Each row is where one point has got to under a steady rotation. How many steps took it there?
The counts run from 0 to 573.
[-26  20 -10 -11   2  11  -7  -8  26  -8   5  -3 -17  -7  -1  18 -20  -6
  10   7  27  22   1  16  38  -1 -10  17  -1   4   8  11  35  -3  26  -2
 -28 -15   4   9 -49 -19  34  56 -23  20   6  14  14   3   9   5 -40] => 129
[-25  19  27 -19   7 -24  -8 -13  33  -5  22 -15  -8 -14 -40  29 -18   6
  -2  -7  30  40  -7  13  24   1  -8  13  -8 -11   4  -4   9 -32  24  -7
 -28 -31  -5  -3 -37 -22   8  28 -22  24   0   4  12   5   8  18 -37] => 252
[-30  36  25 -21   5 -24  -4 -16  18 -22  22  -9 -21   3   7  13 -16 -17
 -20 -11  10  26 -30  -4  36 -11 -18  36 -15  27  20  10  12  -7  23   8
 -41 -21   2   6 -26 -27   1  27   1  16   8  -8  15  14  11  -2 -32] => 397
[-45  10  15   9  16  -6  -5 -19  38 -13  18   4   3   5   0   7 -35   9
 -15  -5  30  33   4  21  33   0 -11  20 -12   3   9  12  17 -29  35  -2
 -34 -24  -4   1 -10 -14  23  40 -17  19  -1 -18   7  37  13 -20 -10] => 348
[-32  11   2 -11  31   1  -2 -12  35  -8   0   7   0  14  12  25 -24 -22
  -2   5  38  23  -3   7  37   7 -11   6 -11   9  34  29  25   6  27   4
 -28  -7  -3   8 -27 -34  27  43 -27  20   4   3  15  14  10  -5 -25] => 286
[-35  28  13  -1  30   8  -2 -18  48  -8  10  11  -3  -8   5  12 -23   0
  -8  12  23  24  -8   9  29  16  -4   9  -5  15  26  16  14 -23  27  10
 -22 -21  -7 -12 -19 -25  14  42 -15  13   8 -19  13  39   6 -11 -24] => 275
[-28  36  19  -3  -1  -4  11  -6  23  -3  12  -1   1  -7  -5  15 -36  12
  -1  12  29  25   4  18  41  -1 -18  13  -3   4  10  15  27 -17  26 -13
 -34 -25  16 -14 -41 -12  29  42  -3  17  18   6  13  19  13 -23 -33] => 357
[-26  22  17 -22  11 -17 -21 -17  24  10  20  -8 -28  -1  -8  18   9   1
  -8  -5  13   7 -58 -20  30  -9   2  38 -15  -1  17   7  16  -5  31 -20
 -24 -18   7  -8 -26 -23  21  34  -6   5  -1  -2  29  -6 -18  15  -4] => 551
[-18  21  35   0   5 -20   7 -10  29   7  14  -6  -9   1 -40  30  -4  29
  -2 -11  35   9 -22   7  34   2  -6  26  -9  -7  18   9  16 -27  31 -32
 -34 -22   6 -19 -35  -4  26  31   1   7   9   5  16  12   8  -1 -23] => 21
[-23  17  -3  -1   4 -17  12  -6  41   0  28  -4 -10  26  -3   9 -16  -1
 -10   6  42  21 -22   0  39  -1   8  17 -28  23  26  11  32 -12  15 -10
 -31 -30  17  -1 -20  -2  27  36   2  26  13  17  28  24  -9 -17 -14] => 519
[-27  17  25  -5  10 -34 -13 -12  23  13  11 -13 -28  12 -15  15  10  34
 -16   2  23  33 -44   0  21  -9  -6  18 -13  19   2   5   8 -16  39  -6
 -39 -24 -11 -14 -41 -27  13  14   5   2   3  -7  17  22  16  26 -11] => 488
[-39   9  -9   0  39   3  -7 -12  50  16  10  17  -9  15  12   8   4   9
  -4  19  26   9 -36  -1  32   6  10   9 -18   5  24  16  33 -10  28  -5
 -24 -16  -8  -5 -17 -27  36  41 -10   8   8  -1  26  22 -10  -3   1] => 444
[-18   9  -6  17   9 -28   6 -13  33  -9  20 -12  -9  26  -4  15  -9  12
 -13  -2  49  22 -13  14  26   4  -2  27 -17  16  25   7  31 -16  23  -6
 -32 -28   3  -5 -24  -3  36  37 -13  31  10  26  17  26  -6  -2 -20] => 353
[-13  39  -2 -17   0 -15 -16 -16  40  -4  23 -14 -34 -11 -24  23  14  -3
  14   0   9  14 -43  -3  29  -5  10  35 -12   6  23  -3  16 -15  23  -2
 -16  -6  16  -7 -41 -13  22  32   0  22   5   2  20   9  -4  20 -29] => 145
[-20  24  35  14  10 -26   8  -7  27   8   8 -11 -14  10 -30  18  -3  37
   1  -8  31  14 -21  10  30   3  -8  28 -12   1  12  16  12 -25  43 -29
 -39 -26   4 -21 -33  -2  27  27  -3   2   2  -3  14  29  18   3 -12] => 20
[-38  21  -4 -13   7  -1 -10 -15  39 -16   9  -1 -30  10   2   3 -26 -15
  18  -6   9  31  -9  13  41 -13   2  28 -18  29  11   7  12  -5  29   2
 -31  -7  19  23 -41 -14  28  48 -11  20  -3 -14  15  31  14   1 -25] => 464
[-39  25  27 -23  35  -8 -17 -23  31  -3  11   4  -7 -15 -12  14   3   0
 -21  -8  15  28 -24   1  22   2 -17  13 -11  -6   9   8   8 -28  26   3
 -35 -15 -21   1 -26 -43   0  28 -21  12  -2 -21   7   7  16  15 -31] => 326
[-34  17  20  -5  12 -11  -8 -15  30 -15  21   2  -2  -2   4   5 -38  -8
 -20  -4  35  33   3  10  34   5 -11  15 -15   8  14   4  21 -27  25  -2
 -40 -32   6   4 -11 -10  12  37 -15  22   4  -5  17  27  -9 -26 -22] => 347
[-41   2  15   2  21  -3  -3 -25  26  -2  18   6  -3  11  -3  -7 -18  22
  -2   0  21  28  -5  17  33  -9  -3  19 -17 -11   2   7  22 -32  38 -17
 -52 -31   5  11 -16 -11  37  39  -9  14   4  -9  17  22  -5 -12  -6] => 182
[-40   5 -10  -3  24   9   6  -4  40   8   2   7   2  13  -9  22  -4  11
   9  -2  33  16 -12   6  44  -7  -5   4 -22  -4  31  26  28 -18  29 -18
 -31  -9   7   5 -22 -16  45  51 -16  21  -4   1  19   7  13 -15  -9] => 121
[-40  16   8 -10  -4 -29 -12 -11  20  11  26 -19 -23   3 -10  21  10  19
 -23  -4  11  32 -49  -7  30 -25  -7  31 -21   0   7   7  18 -12  30 -23
 -38 -27  12   3 -19 -13  32  30  -4  14 -16   4  26   4  -4  10  -2] => 478
[-26  15  22 -13  12 -15  -3 -15  27 -17  30  -3  -2   0 -25  25 -22  -6
 -11 -17  44  22   3  11  33   3  -5  25 -21   0  16  -3  19 -38  15 -13
 -40 -32   5   6 -24  -5  15  36 -19  37  12  11  23   6  -9  -3 -40] => 179
[-13  18   5 -20  15 -37 -29 -16  26   2  28  -4 -22  12 -13   2   7  10
   8  15  24  37 -41  17  33 -10   2  14 -18  17  -4   8  17 -26  26  -2
 -30 -22   7   5 -43 -31  24  12   2  14   7   1  23  15  -3   4 -19] => 486
[-25   9  18 -17   0 -34  -7  -8  23   0  20   5 -12  20 -16   7 -14  11
   9   5  34  36 -14  17  41 -13   1  12 -30  24  -7  11  13 -25  28  -8
 -41 -22  10  19 -44 -15  29  16   3  16  15  -2  15  16   6 -14 -23] => 413
[-22  22   4 -18  15   7  -8 -17  22 -21  14  15 -16   0  10  12 -18 -29
   8  -2  25   9 -11   4  36   1  -7  35 -11  16  20  18  26  -5  23   1
 -40  -6  10  15 -35 -24  28  45 -20  17  13   5  16   0   0  -6 -32] => 56
[-25  10  22 -22  15 -21 -24 -13  35   9  28   7  -9  -7 -22  -2 -11  22
  12   9  22  36 -21  17  33 -10  18   3 -18   0  -9   5  23 -37  33 -14
 -33 -31  12   4 -33 -13  27  17   0   7  14  -9  27  14 -15  -7  -7] => 256
[-32   5  15  -1  16 -15 -12 -25  27 -17  28  -5   1   1 -13   9 -23  -1
 -23  -9  41  31   8  19  32   7 -10  29  -7  -5  10  -1  24 -35  27  -4
 -40 -32 -10   7 -14 -15  21  39 -29  31   4   4  16  11  -8   0 -33] => 180
[-31  34  10 -12   3  18   2  -7  29  -7   5  -3 -19 -10  -5  22 -20   3
  17   6  19  13   3   7  40  -5 -10  13  -6  -3  16   7  31 -11  23 -14
 -33 -16   6   5 -46 -11  31  60  -8  21   8  19  16   0  12  -1 -35] => 128
[-23  15  25  -9  22 -27 -13 -13  44  -6  19  12  -2  11 -12  10 -23   0
   7   1  31  24 -26   7  41   1  15  10 -26  26  21  18   3 -25  32  -6
 -20 -26   8  -7 -19 -19  12  16  -1  15  13 -26  22  39  -4 -14 -15] => 101
[-24  25  27   5  30  -6 -14 -20  32   4   6   6  -8  -9 -11  12 -13  19
   0  14  37  16 -18  22  27  12  -6  16   4  -1   9  21  17 -23  38  -6
 -21 -17 -10 -13 -36 -24  32  31 -14   3   5 -20   7  33   8   5 -24] => 432
[-38  18   4  -8   7  -6  -3 -24  17  -7  10 -21 -19   5  -1  30  -3  -6
 -30 -22  13  19 -26  -7  30  -5 -19  41 -18  -1  26   8  22  -5  25 -11
 -38 -15   7   2 -10 -18  27  52 -29  26 -19   4  14  -2   9  18 -16] => 64
[-21  23  18  -5  22 -11   0 -16  36 -12  29   6  -5  -1  14   3 -30 -10
 -21   9  36  19  -8   4  30  12   2  16 -10  15  20   3  30 -23  16   5
 -36 -37  -5  -2 -11 -21  13  32 -18  26  12   0  21  21 -12 -16 -31] => 107
[-24  15  -1  -4  -8 -21  -2   8  38   4  18 -17  -8   9 -10  25 -23   8
  -3  13  42  35 -29   2  36  -5   4   6 -15  13  16  21  29   4  23 -12
 -16 -29  18 -16 -41 -16  31  35   3  20   7  20  31  23  -7  -3  -8] => 363
[-23  31  16  -3  23  -2   4  -9  42  17  18  -4  -9  -4 -13  12  11  22
 -15  15  32  10 -34 -11  27   4   5  20 -12  -5  21   7  39 -22  23 -18
 -27 -40   2 -20 -19 -20  25  39  -5  13  19  17  30   5 -16   1 -14] => 32
[-21  16  31  -7  12 -28  -6  -7  39  -9  15  12  -7  25 -16  19 -22   6
   4  -9  39  24 -14  10  43   5   3  17 -28  30  25  15   1 -22  28  -4
 -34 -15   7  -3 -31  -9  10  16  -4  17  15 -22  18  33  11 -17 -28] => 341
[-31  18   3 -17   7   4  13   3  40  -3   3   6 -18  15 -11  39 -10  -7
   8 -19  14  10 -33 -16  42 -11   5  26 -30  24  40  10  14   5  18 -20
 -31 -15  16   0 -28 -15  10  49  -1  17   8  -1  24   3  15  -1 -19] => 457
[-22  13  39 -11  41 -16 -15 -20  26  -7  18  15 -10  -7  -8  12  -8   2
 -17  -1  40  19 -18   7  20  21  -6  23  -7  -3  17  11  11 -32  33  -9
 -40 -31 -27 -10 -19 -34  11  25 -24   5  11  -5  14   5  -4   9 -30] => 97
